Each row has a name. Each piece below is followed by the name of the row it came from, unless a question asks for something else. Each question is about the rows just above it.

[ -12   68  -52   -5  -19  -17  -54 -102  -10  -25   91   69]  K985
[  91  -10 -102  -54  -19  -12   -5  -16  -25   68  -52   69]  K802
[109  51  60  41  -8  49  33   6  21  64 -83 -28]  K374
[  -5   91 -102  -18   68  -54  -12  -19  -52   69  -25  -10]  K159
[ 16  46  36 -36 -31  -5  25  53  -7  31  -8  -7]  K921
find: [  91  -10 -102  -54  -19  -12   -5  -16  -25   68  -52   69] | K802
Which row holds these entries in another order? [  69  -12   68  -52   -5  -19  -17  -54 -102  -10  -25   91] | K985
[ -10   -5   91 -102  -18   68  -54  -12  -19  -52   69  -25] is which row reordered? | K159
Put [  69   91  -25  -10 -102  -54  -17  -19   -5  -52   68  -12] back in order: which row is it? | K985

[ -7 -28 -59 -31  80  29] -> K34
[ 29  80 -58 -28  -7 -31] -> K546
[ -7 -31 -28 -59  30  80] -> K777
Put [ 80  30 -59 -28 -31  -7] back in order: which row is it? | K777
[30] with -1 step of 1 on every entry: | [29]
[-28 -59  30  80  -7 -31] is which row reordered? | K777
Which row holds [-58  80  29] read backwards? | K546
Put [-59 -31 -28  -7  29  80] back in order: which row is it? | K34

[ 52  -1  43 -47  80 -31  35 -22 -20 -20  13  37  68  47 -48  63   0  -3
  -7  88 -95  58  58  29 -49  56  17 -55  55  72   6 -36 113 -49] = K194
[ -38   84  -33  -15   45   15  -55  -12   14  -13   43   36  -41   49
   49   13   78   23   -6    0   75   -2   52    5   52   23  -99  -71
 -104   14   11   12   46 -104] = K745
[  22  -40   30    3   67  -18   11  -24  -74   48  -59    3   -4   13
  -22  -26  -42    4  -61   41    4  -46  -34  -39  -79  -86  111  -37
  127   58   11   12   46 -112] = K406
[ -38   84  -33  -15   45   15  -55  -12   14  -13   43   36  -41   49
   49   13   78   23   -6    0   75   -2   52    5   52   23  -99  -71
 -104   14   11   12   46   31] = K398
[-31  14 -49 -19 -20  62 -40  86 -24 -55 -72  54   5  -2  46  29 -13  -6
  46 -23 -22 -14 107 -10 -28  24 -66 -42 -15  78  30  32  96 -89] = K109
[ -40   25   61  -58   45  -53   70  -64   10   35  120   16  -70   21
   -5   10  -30  -31  -10 -102   98   35  -35  -43   34  -28    0  -44
   -6   40  -45    5  -48   41] = K79
[ 28 -43  80 -89 -22 -31  80 -20  35   0 101 -29   7   8 -61  42 -32 -62
  15 -72 -39 110   8  34   6  20 -19  -9   2 -19   3 -20  12  77] = K318
Which row holds [ 35 -20  80 -31 -22] read backwards? | K318
Which entry of K194 is missing from [ 58 -22   6  63 -48 -95  56   0  37  35  68  17  47  58  29 -49 -49  72
  13  88  55 -20 -47  -1 113  43 -55 -36  -3  80  52 -31 -20]? | [-7]
[  78  -41  -12   15   43   52    5 -104   -2   14  -55   46   49  -38
   11   49    0  -33   75   12   36   45   84   14  -15   13  -13  -99
   23   52   -6  -71   31   23] is which row reordered? | K398
Put [-89  96  32  30  78 -15 -42 -66  24 -28 -10 107 -14 -22 -23  46  -6 -13
  29  46  -2   5  54 -72 -55 -24  86 -40  62 -20 -19 -49  14 -31] back in order: which row is it? | K109

[ 35 -42 -12  21  -6  15  18 -12] = K168
[ 21  18  15 -11 -42  35  -6 -12] = K875
[-15  31  29  72  23 122 -27  27] = K671
Which row holds this, read backwards? [-12  -6  35 -42 -11] | K875
Which row holds these entries in another order? [-12  -6  35 -42 -11  15  18  21] | K875

[ -72  -48   26  -11   -3   34   35  -33  -31  -49  -15   67   36   -6
   34  -31 -104   -9   70   33   23] -> K361
[-73 -74  -4  25  -1 -22  17  30  47  -5 -34 -31 -39 -54 -21  48  63  32
  -6  13  33] -> K58
[-72 -61  21  14 -24  24  64  19  34  63  49 -18 -23   9  33  24   3  57
  21 -14  44] -> K628
[ -73  -60   21   13  -23   26   64   17  -33  -31  -45  -43   30   73
   20   -4   32   -9 -106  -74   44] -> K813
[-73 -85 -77 -51 -23   8  28  30  21   3 -14 -23 -18   9  24  49  63  33
  57  34   9] -> K580
[-74 -32  26 -22  50  34 -33 -34 -48  41  55  -6  34 -67 -80  70  46  22
  13 -81 -43] -> K632
[-73 -86 -65 -23  15  31  20  -4 -21 -19   7  42  52  66  42  10 -19 -34
 -35 -32 -35] -> K304
[-73 -80 -24  25  22 -14 -20  21  47  57  12 -26 -33 -31 -42 -50 -29  31
  70  34  14] -> K254
[-72 -85 -67 -29   9  30  26   5 -17 -23  -9  22  52  69  42  35   2 -23
 -33 -34 -30] -> K552
[-52 -72  -2   1  30  23  -5 -22  -8  29  55  66  35  -3 -28 -35 -30 -36
 -48 -53 -33] -> K382
[  9 -51   8 -18  57 -85  34  24 -77 -23 -24  63  28  49 -73 -14  -1  21
  33   3  30] -> K786
[-73 -85 -77 -51 -23   8  28  30  21   3 -14 -23 -18  -1  24  49  63  33
  57  34   9] -> K369
Which row holds these entries in another order? [  23  -72  -48   26  -11   -3   34   35  -33  -31  -49  -15   67   36
   -6   34  -31 -104   -9   70   33] | K361
Which row holds this, read backwards? [ 34  57  33  63  49  24   9 -18 -23 -14   3  21] | K580
Which entry of K628 is missing from [-18  49  57   3  19  34 -14  64  21 -23  44   9  24  14  21  24 -72  33
  63 -61]? | [-24]
Shift each entry of [57] by +1 times 1: | [58]
Put [-85 -77 -73 -51 -23 -23 -18 -14  -1   3   8   9  21  24  28  30  33  34
  49  57  63] back in order: which row is it? | K369
Which row holds [ 33   9 -23 -18  49  63  34  19  64] read backwards? | K628
Which row holds [30  3 33] read backwards? | K786

[  2 -16 -94  86 -10] -> K267
[ 35  13  68  55 -23] -> K800
[ 11 -20  10 -60  48] -> K337
[ 22 -24   4  56 -58] -> K213
[-24   4  23  56 -58] -> K308
Which entry of K308 is missing from [-24   4  56  23]? | [-58]
Put [-58  22 -24   4  56] back in order: which row is it? | K213

